First come named turns, each shown by rows before and after it. For each pair of rows after them, which turns, in which order, take the first row to the second? The first pair is done for you.
E:
[-19   4  -3   7  -2   6   8 -25  27  36   2 -15] => [  3  13 -12   1  -2  -2  -4 -32  37  23   0  -1]
[-19 -14   7   1   2  11   8   5 -10  15   2 -16] => [-15  16   5  -1 -10  -1  13   1  13  11  18   3]
[ -2  -5  -4   2   2   1  15 -11  24  34  -5 -14] => [ 10   4  -9   0   1  -4  10 -16  33  27  -4  -4]
K:
[  7   0  -8  -3   6  -2 -11 -13   2  -6  -2   7] => [ -6 -10  -1   0   6   5  -5  -6 -14  -2  -4  -7]
[ 12  -6  13   1  -4   4  22 -27  28  10   8  -2] => [ -6 -15  23   5  -7  13  30 -14   7  13   8 -13]
[  4 -12   1   5   0  -4  -2 -12 -21 -30 -11   6] => [ 10 -10  -4   4  -2  -7  -2 -16 -15 -31 -11  10]
[-12  -3   6 -10   2   6   0  -2 -18 -12   5  -4] => [  5   8  -3 -15   3   0  -6 -11   2 -17   7   8]
L:
[  7  36   3  -1 -30 -17 -20  11 -19 -30  16  16] => [  3  29 -13   2 -14 -17   0 -16  44  31  12  -1]
[  9  16 -12  -4  19   6  -4 -22  48  -3   4  26] => [  7  24  -1  -3   5   5 -16  -1   5 -43  10  37]
[ 10  17  -4  -2   3  -7  12 -11  33  13   5   6] => [ 26  11  -3  -6   3  -8 -12  -3  -1 -27  -2  16]
Pairs:
Between the rows of a pair lie 2 to 4 turns.
[  0   1   3   2  -3   2  -4   9 -25 -18   5   2] => [-6 -3 -4  2  7  2 12 -7 16 23  0 -9]
E then L
[  7  -7 -16  -3  10   7 -15  -9   1  -2 -28 -18] => [ -7  -7  -6   3   5  10  -8   4 -19  -6 -24 -22]
E then L
[-18 -31   9   4   9   7  -3  10 -13  -7 -19 -44] => [-29  23  14   8 -18  -7  24  15  21  -3  15 -22]
L then E
[ 14  16   6   3   1  -2 -17  13 -23 -32  -3  20] => [ 26  14  -2  -1   8  -5 -24   0  -8 -28  -9  23]
E then K
[ 14  12 -17   7   9   5 -18 -15  17   7  -7  11] => [-17  -3  -3  14   8  16   0  -2   0  27  -8 -11]
E then E
[ 23 -13 -26  -3  13  -6 -13 -21  36  19 -14   2] => [ -4 -16 -15   4  10   1   6 -14  33  40  -9 -16]
E then L then E then L
[ 16  18 -15   3  -7 -16   7  -9  23 -15   6  16] => [-18 -24   0  10   4   4  15   7 -22   1  -9 -19]
E then E then L
[ 26 -31   4  -3  33   7 -28   0 -11 -10 -21 -16] => [ -8  -8  10   6  23   8  14  -2  34  41   1 -27]
L then L then E
[-26   1  21   2  -3   5   7  11 -17   8   8  -3] => [  8 -20  -1  -6  18   1 -16 -14   6  13 -17  -2]
E then L then E
[-21  14  28 -10 -16  -6  37  14  -7  17  19  -5] => [ 34  22   0 -24  -6 -21   4 -15  28  -2   8  22]
E then L
[ -4  39  15  13 -10 -11  23  22 -15  -9  12   8] => [ 22 -10 -12   8  29  -5   7 -11  16  28 -27 -14]
L then E
[ -7  23  -5   0  -5 -19  34  14  23  17  26   1] => [ 26  13  -8 -11   0 -22  -3  19 -15 -38  11  20]
L then L then E
[ 21 -43 -11   2  25   8 -27  16 -12  -1  -2  -2] => [-13  16   2  11  -7   0  15  27  23  16  42   9]
E then E
[ 4 23 -1  6 -9 -5  0  4 12 -2  7 16] => [ 10  21  -1   6 -10  -6  -7   6   5 -12   4  16]
L then L
[-28  15  16   1  -9   2  17  11  -1   8  10  -4] => [ 16  19  -5  -8   1  -9  -9 -13  28  -5   1  16]
E then L
[-15  -6   9   2   0   3   7  13 -17   3   0  -9] => [-10  -7  -2   2   6   1  10   0  11  21  -3  -9]
E then L then E then E
[ 25 -21 -17  -4   9  -5 -23  -2 -15 -19 -16   8] => [-29  13   4  10 -17  -1  26  18  -3  12  18  -2]
E then E
